(in the rows, 128 means zero)
These are runs of 8 systems, one row a step. Runs of the same system follow the same rule from any start.
pufaz, path 1, 11 rows:
[[164 123  74 102 150 192 136 159 110 106 112 180 152 110 119 103  83 184
  143 116]
 [157 150  75 138 149 176 127 188 132  97 103 110 127 119 118 150 166 121
   90  53]
 [107 129 152 152 174 144 117 143 176 126  97 169 157 142 132  68 164 123
   85  61]
 [119 127 108 148 144  65 132 154 171 210  79 122 134 145 111 121 123 172
  128  78]
 [123 148 175 131 161  53 115 163 146 154 118  90  99 201 121 171 160 129
  137 130]
 [106  91 168 142 178  99 140 120 121 129 111 131 100 190 145 118 100 145
  164 211]
 [126 102 104 100 117 139 120 147 101 105 108  78 104 146 112 159  91 176
  144 229]
 [150 146 122 103 137 185 110 151 108  22 146 141 130 128  93 154 111 122
  128 188]
 [159 104  66 147 139 210 149 143 126  74 111 186 158  92 110 108 105 105
   94 135]
 [156 132  84 113 102 184 120 177 157 140 114 155 182  85 102 108 174 130
   62  65]
 [152 162 135 134 150 116 132 166 165 170 124 188 174 135 115 101 174 121
  120   4]]
nula, path 2, 11 rows:
[[137 151 148 117  83  97  94 144 139 165 152  68 111 144 124 170 112  96
   99 166]
 [112 128 178  99 124 102 130 113 120 100 159 140 150 156  80 137 115 135
  156 198]
 [157  94  77  98 106 124 145  96  88 126 103 142 123 128 126 149  71 142
  135 181]
 [150 134 101  91 115 183 142 122 106  64 160 138 126  89 117 159 154 128
  111 143]
 [120 109 108 113 135 151 171  80 121 107 126 191 160  89 126  88 161 152
  131  81]
 [150 145  83 129 125 132 142 133 143 180 126 137 121  93 159 127 150 137
  101  37]
 [114 168 175 154 139 104 135 138 165 162 173 119 120 125 142 133 192 106
  132  64]
 [ 98 127 178 142 124  57 120 114 140 207 123  98 118 170 155 110 124 130
  148 119]
 [124 159 159 124 111  81  90 153 129 160 147  51  94 168 122 170  84 128
  153 178]
 [103 128 164 124 120 104 119  94 104  72 147 100 121 155  92 151  78 115
  163 228]
 [133  91  91  86  92 158 124  87  93  79 106 132 141 110 110 126  62 141
  115 218]]
Karu, path 3:
[[109 122 152 104 100 115 108 105 164 136 126 135 134 108 134 111 150 140
   94 144]
 [136 146 116 130 116 107 128 123 146 131 125 153 118 104 135 128 112 167
  172 121]
 [154 138 127 142 114  97 113 111 120 124 103 133 107 144 164 140 110  92
  137 119]
 [120 111 153 147 120 148 118 138 123 132 129 124 134 140 150  93 103 107
  146 167]
 [135 131 115 132 129 135 144 146  94 130 134 109 148 145  97 129  96 124
  163 130]
 [137 128 124 117 150 140 150 123 108 137 162 112 128 143 114 151 126 100
   93 129]
 [105  99 130 124 128 148 165 119 134 131 152 126 139 107 112 122 173 138
  110 149]
 [123 137 113  94 103 113 132 108 141 126 127 135 144 100 100 137 154 162
  117 105]
 [138 153 123 119 127 109 116 106 161 131 135 154 101  99 154 138 136 143
  114 105]
 [122 123 138 160 105 105 118 113 148 122  95 145 112 117 168 109 131 121
  155 128]
 [132 142 137 139 104 110  96 136 127 134  99 120 134 146 139 106  77 122
  161 132]]
Vezad, path 4, 11 rows:
[[148  89 105 135 154 117 186  88 103 158 138 173 128 137 134 135 112 109
  124 138]
 [120 138 122 115  99 130 103 123 146 144 124  82 100 106 166 135 163 135
   88 106]
 [105 138 168 107 129 126 141 109 131 100 156 160 161 122 100 102 152 149
  158 125]
 [135 120  98 144 137  75 151  83 127 146 110 130  90 132 139 160  97 129
  138 137]
 [108 152 158 146  89 129  87 151 159 106 128  87 119 114 136 125 145 116
  134 145]
 [130 117 144 115 123 125 138 129 109 127 135 152 163 149  96 110  92 133
  159 167]
 [167 143  93 133 124 128 123 143 119 149 134 108  95 130 147 165  90 108
  115 129]
 [125 129 149 135 114 184 126 157 133 110 159 126 151 113 128 102 159 100
  114 135]
 [135 100 104  96 138 134 161  97 107 160 131 157 151 127 122 111 117 147
  109 120]
 [135 159 110 122 129 118 126 118 147 133 141 121  98  99 150 153 157 138
  108  78]
 [ 95 119 160 148 123 112 151 102 149 108 130 153 143 117 122 106 171 126
  148 131]]
vor, path 5:
[[137 166 128 182 200 137  81 187 159  92  95 109  92 177 140 133  74 105
  122 123]
 [131  90 108 169 102 150 139 198  96 127  78  62 106 146 153 138 154 125
  175 172]
 [133 125 124  86 127 117  94 182 120 115  82  90 163 186  63 148 121 149
   91 148]
 [152 141  70 140 195 169 156 175 112 106 139 116 109 137  96 164  90 159
  143 126]
 [138  92  74 127 114 163 165 158 125 106  98 117 127 102 113 160 206 138
   96 131]
 [128 125 110  99 153 147 103 154 175 108  80 174 149 120 114 100 146 186
   83 105]
 [147 167  93 173 147 123 119 157 159 105  88 143 103 102 152 132 133 152
  172  58]
 [123 128 148 177 114 118  94 166 166 108  77 108 109 138 163 125 174  81
  112 118]
 [118 121 158 145 135 122  88 182 133 143  74 102 124 187 153  90 100 141
  158 154]
 [137 155 121 137 126  96 118 175  91 124 114  54 114 180 102 172 102 128
  177 130]
 [132 104 117 128 158 153 147 159 101 105 140  84 119 166  89 171 135 105
   95 188]]
sab, path 6, 11 rows:
[[ 95 111 126 134 111  94 105  98 171 143  81  94 108 120 151 119 146 136
   80 126]
 [100 145 146 140 144  97  91 120 165  88  85 136 124 141 117 105  94 165
  155 137]
 [161 137 104 179 143  92 127 145 123 110  81 147 105 156 137 152  88  98
  174 124]
 [174 123 154 137 112 148 103 182 118 133 124 150 137 165 156 122 119  76
  130 159]
 [153 125 129  98 115 177 143 165  84 121 160 148 178 139  97 111 114 125
  151 146]
 [154 135  94 102 123 161 170 129  99 134 188 115 134  99 102 171 151 117
  106 112]
 [ 97 113 141 107 129 147 161 103 155 157 182 122 127  88 125 124 199 141
   78 126]
 [ 76 119 121 103 127  95 140  70 154 146 108 114 136 103 110 107 148 188
  107  95]
 [100 161 120 147 154  67 107  96 164 117  90 102  77 127 147 145 118 158
  133  91]
 [114 125 160 190 152  87 105 137 151 116  68 129  98 170 170 107 114 106
  166 137]
 [153 120 129 146 114 123  92 170  99 114  62 129 145 187 140 106  65 103
  166 156]]
Luz, path 7 (11 x 20):
[[104 142 152 114 124 141 100 110 168  93 131 154 148 105 116  94 127 137
  101 136]
 [138 127  92 168 138 120 152 121 152 127 115 170 125 101 127 125 105 139
  154 118]
 [148 126 127 149 112 105 118 134 149 131  93 139 118 133 154 138 152  90
  109 114]
 [137 130 151 140 137 130 126 170 134 166 130 137 139 151 146 105 140 131
  153 109]
 [135 133 115 133 125 110 143 143 101 156 127  80 113 150 132 154 131 130
  152 107]
 [112 138 156 109 139 142 123 135 114 118 155  82 124 154 121 135 144 119
  110 137]
 [104 118 128 109 143 140 148 124 118 113 148 113 138 132  92 127 119 160
  137 163]
 [125 137 113 108 117 113 123  95 134  86 124 134 125 113  99 154 109 136
  111 153]
 [140 128 129 127 131 141 126 107 147  93 129 187 136 111 132 114 114 117
  116 146]
 [150 109 102 143 105 125 135 122 137 136  90 176 135 108 151 113 121 127
  137 121]
 [150 144 126 142  99 118 109 143 143 153 112 136 125 119 165 118 139 109
  134  86]]
Vezad, path 8:
[[112 136 156  80 191 144  89 106 143  87 127 116  72 155 177 133 156 148
   56 127]
 [101 106 115 123 136 148 170 129 127  61 124 126 116  97 104 142 187 195
  180 170]
 [123 125  82 146 121  99 109  79 128  56  41 135 118 122 126 132  77 129
  129 120]
 [119 156 127 179 133 149  89 185 181 118 107 127 116 103 149  90  90 158
  174 133]
 [158 118 105 163 105 122 145 183 102 151  89 143 180 153  97 112 104 108
  190 109]
 [161 137 132 141 160 134 111 163 113 182 119 116 127 186 157 114  98  82
   95  78]
 [124 120 156 116 160 162 159 181 110 167 174  94 137 158 125 126 194 129
  116 111]
 [116 102 125  84 166 115 168  82  92 115 129 119 135 162  94 153 172 128
   76 109]
 [ 95 134 128 107 172 121 125  96 166  83 131 112  76 111 132 158 165 171
   82 140]
 [ 98 117 119 137 112 109 133 111 164  49  89 145 128  93  95 141 160 174
  156 173]
 [138 130 102 148 110  95  93 117 153  86  52 160 115 122 137 125  66 148
  161 152]]
kunem, path 9:
[[114 143 121 124 163 143 134 127 143 155 141 150 172 127  94  82  96 154
  113  71]
 [139 137  95 147 153 119 158 138 166 159 130 150 115 100 131 145 172 140
  103  70]
 [124 137 173 139 110 112 124 168 163 135 131 144 146 133 125 118 195 118
  139 118]
 [141 125 148 123 152  84 115 164 143 153  87 149 121 180 132 127 122 163
  157 134]
 [143 135 123 124 162 110 121 140 118  77  89 117  81 165 148 172 154 134
  133 133]
 [109 101 152 136 144 159 118 132 113  67 107 113 138 165 118 112 134  97
  109 175]
 [120 110  98 100 142 150 124 128 117 121 108 109 153 143  83 120  84 151
   88 146]
 [137 146  90 104 147 162 150 105 120  98 156 145 147  98  91 139 128 126
   89  86]
 [129 109 128 128 120 168 160 122 137 165 161 171 170  95 123  90 157 108
   92 106]
 [140 136 123 102 102 121 130 164 150 202 138 139 150 111 132 113 159 170
  131  84]
 [145 164 150 138 146  97 129 151 142 141 128 155 109 140 164 130 165 146
  181  64]]
sab, path 10, 11 rows:
[[128 140 103 161 135 145 127 128 112  97 122  99 140 137  96 133  90  75
  112 112]
 [129 128 136 153 125 145 133 178 161 163 165 115 130 116 110 132 124 115
  118 173]
 [125 119 136 104 103 106 148 137 130 129 127 138 168 134  71 141 160 138
  132 142]
 [145 135 117  89 151 101 145 105 126 145 153 137 108 137 115 169 127 147
  102 124]
 [124 117 140 119 134 119 144 123 137 138 130 134  96 119 170 133 182 160
  138 128]
 [108 113 126 117 129 122 123  88 114 102  80 128 131 141 148 100 132 139
  120 102]
 [127 148 109 149 144 142 105 131 136 107 108 113 102 122 153 118  83 138
  140 118]
 [129 131 134 184 120 139 123 161 142  99 109 130 133 127 131 116 128  92
  155 136]
 [144 124 129 136 117 135 123 149 123 138 125 139 166 149  97 115  94  91
  115 138]
 [155 152 124 108 118 134 134 170 128 148 173 127 140 124  98 155 125 135
  140 137]
 [132 122 139 112 134 123 167 123 116 136 165 133 136 131 107 152 180 122
  120 123]]
nula, path 11, 11 rows:
[[139 129 131 118 162 151 154 132  96 120 171 115 109 145 134 151 131 116
  132 144]
 [ 98  93 119 126 119 138 166 103 110 124 125 105 132 115 123 118 154 152
  139 148]
 [119 142  97 106 136 117 125 115 142 125 117 109 119 112 108 143 128 172
  107 103]
 [125 148 126 151 142 115 142 104 163 114 150 154 105  97 130 141 130 126
  127 124]
 [125 125 142 130  86 107 115 104 149 133 110 143 126 112 156 115 143 115
  121 130]
 [146 163 148 105 106 117  94 151 134 139 136 135 139 138 134 120 116 130
  140 109]
 [147 139 142 144 129 119 138 133 102 137 146 136 133 153 131 130 101  92
  165 129]
 [125 103 135 118 114 145 139 127  88 139 136  94 137 152 131 122 126 102
  118 152]
 [113 120 120 103 138 143 148 141 114 128 145 104 146 132  86 130 132 160
  126 142]
 [123 117  92 135 155 114 166 105 130 119 125 132 117 119 101 153 126 145
  120 131]
 [121 116 115 124 125 129 139 104 154 115 127 138 102  95 146 142 162 142
   96 140]]
Karu, path 12 (11 x 20):
[[130 138 122  94 143 130 135 116 125 139 179 103  99 121 111 165  88 154
  112 181]
 [133 104 118 130 129 122 174  83 113  79 143 158 110 107 118 164 157 117
  139 178]
 [142 105 112  87  81 145 120 106 132 103 105 176 166 100 114 115 134 124
   85 153]
 [166 167 110 127 103 160 124 147 151 126 162 183 142  69 132 124 123 127
  143 103]
 [146 141 129 167 118 119 141 116 130 145 120 165 146 122 159 103 145  75
  138  54]
 [107 123 148 151 105 131 113 144 138 202 121  95 150 137 155  71 120 117
  125  93]
 [ 96 156 150 141 138  95 134 129 113 180 158  62 115 146 127 127 101 151
  183 106]
 [102 110 139 119 165  78 150  76  95 148 128  72  84 178 139 157 108 133
  120 152]
 [ 96  89 127 103 118 126 139  97 119 103 129  86 100 127 119 153 122 161
  116 236]
 [143 129 108  88 112 130 136  95 117  44 136 162 131 101  78 169 113 153
  139 193]
 [187 124  89 114 121 156 135 114 137  74 127 220 134  91 126 149 123  95
   88 146]]
kunem, path 13, 11 rows:
[[148 152 138 143  94 112 155  94 143 134 172 172 129  77 150 143 190  79
  130  70]
 [135 112 176 141  92 113 123 173 153 211 144 144 134 136 170  93 145 125
  161 161]
 [141 155 126 113 120  63 113 151 111 147  94  91  86 160 152 166 130 182
  205 112]
 [116 143 166 165 167 106 114  95 116  55 116 118  71 164 177 143 132  88
  161 146]
 [ 91  82 132 162 127 139 117 137 130 102  94  70 117 155 118 124 101 114
  107 231]
 [117 148  96  87 112 122 110  98 111  69 123  92 151 124  49 156  67 147
  112 152]
 [146 122  93 123 146 167 170  62 115  95 179 191 146  86 106 128  90  90
   82 130]
 [144  91  97 105  61 178 164 124 126 188 167 146 168  61 128 108 161 119
   82 133]
 [148 169 138  82  69 131 120 144 127 196 170 153 167  92 136  98 132 164
  171  52]
 [153 152 138 165 153  99 149 135 135 191 133 165  86 127 214 114 147 134
  195  50]
 [109 131 175 188 112  83 108 177 155 152  90  67  74 155 193 133 196 107
  174 129]]
vor, path 14 (11 x 20):
[[112 126 178 114 126 109 124 103 128 117 153 127 138 152 115 128 147  91
  102 152]
 [119 115 130 114 147 132 146  94 100 142 145 128 118 137 147 110  90 147
  150 150]
 [124 142 126 104  88 110 139  96 116 116 157 105 126 103 110 158 138 127
  135 134]
 [121 119 133 127 139 140 140  96 142 112 147 163 143 114 113 115 110 110
   97 155]
 [141 120 103 124 100 132 145 106 120 155 133 150 128  95 152 115 115 142
  144 119]
 [134 157 147 121  99 113 118 125 152 131 149 148 147 107 117 129 147 107
  120 106]
 [127 125 147 155 151 130 139 123 133 145 139 153 132 142 152  98 118 102
  136 111]
 [120 130 150 122 107 109 130 124 113 162 138  99 120 138 156 123 147 126
  147 115]
 [102 141 172 117 142 103 124 115 131 121 151 109 132 156 106 130 130 122
  130 143]
 [116 110 121 132 148 118 155  93 104 126 136 110 103 140 133 139 108 132
  138 155]
 [124 119 121  95  97 121 134  98 122 117 141 113 119 107 117 153 133 141
  115 168]]
Luz, path 15:
[[ 92 112 191 122 167 141 119 155 143  80 125 155 158 166  92  86 134 164
  159 194]
 [154 136  68 128 114  79 126 110 106  97  76 128 119 142  89 171  46 149
  168 145]
 [175 152 141 120 106 167  83 130 123  64 138 168 134 128 148 131 106  51
   89 149]
 [157  89  96 128 101 186 154 158 109 150 111 192 190 107 125  68 120 137
  144 118]
 [159 161  71 113  70 117 113 138 145 171 109 107 126  81 140 149 141 144
  102  46]
 [119 159 154 148 167 169 143 148 151 137 183 127 114 108 159 113 203 113
  110  52]
 [ 87  83 117 146 182 110 183 141 134 169  96  87 103 151 134 128 198 184
  133 114]
 [ 91 162 170 112 146  60  95 137 158 107 116  57  73 166 121 177 158 173
  145 154]
 [109 140 176 140 194 112 132 107  98  48 144 128 110 189 108 136  92 117
  187 181]
 [143  82 104 119 118 128 115 116  83  76  67 128 136 173 109 136  51 113
  126 229]
 [172 154 124  98  42 156  71 146 123  77 128 171 181 102  97 118  62  99
  137 173]]
pufaz, path 16 (11 x 20):
[[105 148 145 173 149 156 120 154 123 159 162  86 133 139 131  85  59 112
  158 127]
 [ 86 125 128 138 136 138 152 127  98 136 151  50 156 152  66 126 108 113
  121 130]
 [ 98 123 138  96 173 129 166  79 124 115 186 125 143 131  67 141 126 140
   87 142]
 [123  98  94 115 142 118 190  84 138 111 140 164 118  88  97 165 172 164
  117 147]
 [149 117 111  87 101 109 131  96 142  88  93 177 109 100 150 159 195 153
  104 126]
 [169 145 122 134  97 113  96 134 163 112  88 191  99 100 193 126 144 136
  151 111]
 [157 146 130 169  78 117  83 176 140 145  76 121 118 134 188 108 115  94
  163 107]
 [125 155 170 156 110 134  78 173 122 166 132  83 146 169 149  84  76  82
  148 119]
 [100 138 150 158 148 136 140 150 101 175 175  67 155 166  88 105  63 104
  154 135]
 [ 88 111 133 114 168 140 181 103  86 139 187  70 150 157  60 140 119 127
  107 148]
 [ 97 101 118  84 173 139 191  67 114  96 177 139 129 111  73 152 157 173
   98 154]]

Which system made each run below?
path 17:
[[148 134 137 170  84 151 163 156 122 158 188 135 162 103 110 132 158  39
  127 117]
 [120 100 121 100 135 121 165 131 127 233 145 122 172 142  94 111 153 140
   69  82]]

Luz
path 18 (2 x 20):
[[107 119 107 169 155 128 128 180 179 158 102  84 124 136 101 133 139 128
   81 125]
 [137 127 139  96 139 124 120 173 150 118 106 156 175 158  72 131 164 149
   99 122]]

Vezad
path 19:
[[160 126 114 103 123 127 143 152 116 103 110 152 141 139 111 156 178 127
  120 113]
 [139 114 124 121 172 139 158 123 120 138 128 164 113 138 162 116 153 150
  135 102]]

nula
path 20, 2 rows:
[[118 122 110 137  80 147 140 142 116  92 115 114 210 120  34 121 136  86
  108 123]
 [158 157  86  97 158 149 123 152 164 165 154 156 158 109  74 140  90 147
   54  88]]

Luz
path 21:
[[142 160 160 142 147 174 132 127 148 124 193 208 128  85 171  74 101 135
  180 124]
 [142  91  80 164  71 104 184 103  90 200 112 117 134 104 151 128 128 103
  168 103]]

Vezad
path 22:
[[165 134 114 180 148 181 162 143 106 114 174 151 137 122 134 136 120  34
  119 109]
 [104  70 117 118 124 175 154 116 127 193 134 117 154 113 147  72 153 126
   50 125]]

Vezad
path 23, 2 rows:
[[ 90 131 124 132 152 122 122  81 123 117 101 100 132 138 131  95 114 128
   98  76]
 [ 94 145 137 146 116 122 118 125 163 143 151  79  94  94 143 128 127 153
  138 149]]

vor
path 24, 2 rows:
[[129 129 107 137 116 150 152 148 125 181 163 107 134 103 131 121 124 137
  136 113]
 [100 145 149 115 105 116 124 120 137 119 143  90 142 120  99 137 170 124
  111 112]]

sab
path 25:
[[161 180 101 139 151 168 115 186 112  67 137 105 122 137 104 165 124 107
  140  90]
 [116  83 108 156 146 199 150 172 117 105 100 108 144 135 130  98 171 110
   99 130]]

vor
path 26 (2 x 20):
[[126 135 100 131 116 129  99 133 142  79  82 103 139 132  94 143 115 108
   79 121]
 [135 139 140 142 142 139 121 148 180 124 147 177 151 114  99 117 121 107
   92 140]]

pufaz
path 27 (2 x 20):
[[ 86  93 137 147 176 195 158 129 121 131 174 111 110 116 146  82  85 171
  160 210]
 [107 125  82  87  99 146 133 119  85  60 102  67 155 118  59 151 125 168
  131 137]]

pufaz
path 28:
[[125 108 105 116  73 138 155 131 107 154 125 116 155  98 123 114 153 150
  156 120]
 [132 163 138 115 135 103 116  85 124 130 137 142 132 136 134 122 104 110
  118  69]]

Vezad
path 29, 2 rows:
[[101 122  83 113 110 147 125  75  69  79  91  68 142 127 109 110  61 143
  137 123]
 [117 147 114 142 112 191  86 136 167  64 142 115 136  79 111 115  95 105
   77 163]]

Luz
path 30 (2 x 20):
[[128 175 104 170 194 116 143 136 124 101 134  89  91 147 116 168 124 115
  139  53]
 [ 83 103 166 184 156 114 155 123 157 128 140 110 136 149 102 126 176  68
   90 153]]

kunem
path 31, 2 rows:
[[135 158 104 150 132  91 137 137 171 122 128 141 125 105  85 165 130 135
  131 108]
 [150 104 118 163 145 127 143 137 149 137 102 164 106 130 163 134 143 101
  108 140]]

vor
path 32 (2 x 20):
[[116 132 114  86 162 151  74 142 112  85  74  91 128 173 119 105  54 184
  113 146]
 [134 155  63 161 112 155 140 164 116  77 130  63 109  85  89 180 107 141
  172 135]]

vor
path 33 (2 x 20):
[[113  99 139 132 163 130 161  93 135 203 189 128 103 130 147 117  83 127
  101 185]
 [131 115 133  92  80  84 172  90 113 158 162 143 131 104 106 160 156 160
  171 161]]

vor
path 34:
[[123  99 111 154 114  42 159  97 152 199 101 130 122 140 111 153 116 120
  116 143]
 [147 170 156  96 106  95 110 130 146 109 177 120  95 115 120 192 155 131
  135 163]]

kunem
path 35 (2 x 20):
[[146 129 115  81 118 127 118 141 142  88  88 184 153 123 107 129 162 181
  134 121]
 [166 160  95 116 143 125 114 119 130  93  94 167 101 116 166 137 117 153
  146  75]]

Luz
path 36:
[[142 130 142  94 160  89 126 105 143 148 105 198 170 170  94 111 112 128
   88  91]
 [166 172 113 112 149 116 121 171 126 174 143 124  97 139 156 148 117 170
  165  73]]

sab
path 37, 2 rows:
[[ 85 120 153 104 109 117 130  69 104 126 142 101 200 153  60  94 105  80
   68 109]
 [146 110 100 102 140 138 161 143 143 214 182 145 157 120  75 140  86 147
   79 163]]

nula
path 38 (2 x 20):
[[102 134 148 118 142 133 128 115 141 113 163 119 140 131  84 127 100 127
  102 169]
 [132 112 102 128 129 131 173 118 125 113 146 147 144 111  79 152 129 129
  130 157]]

pufaz
path 39 (2 x 20):
[[107 146 138 118 129 140 137 106 105  96 162  98 145 126  87 127 115 117
  129 125]
 [110 110 120 129 146 131 162  87 137 156 159 143 136 111 115 115 110 133
  102 136]]

kunem
path 40, 2 rows:
[[ 89 127 186 155 106 183  87 150 133 115 126  92 169 140 147  47 142  73
  102 110]
 [ 96 149 109 154 171 133 152 159 129 172 138  92 161 138  75  91  82 175
  166  66]]

Karu
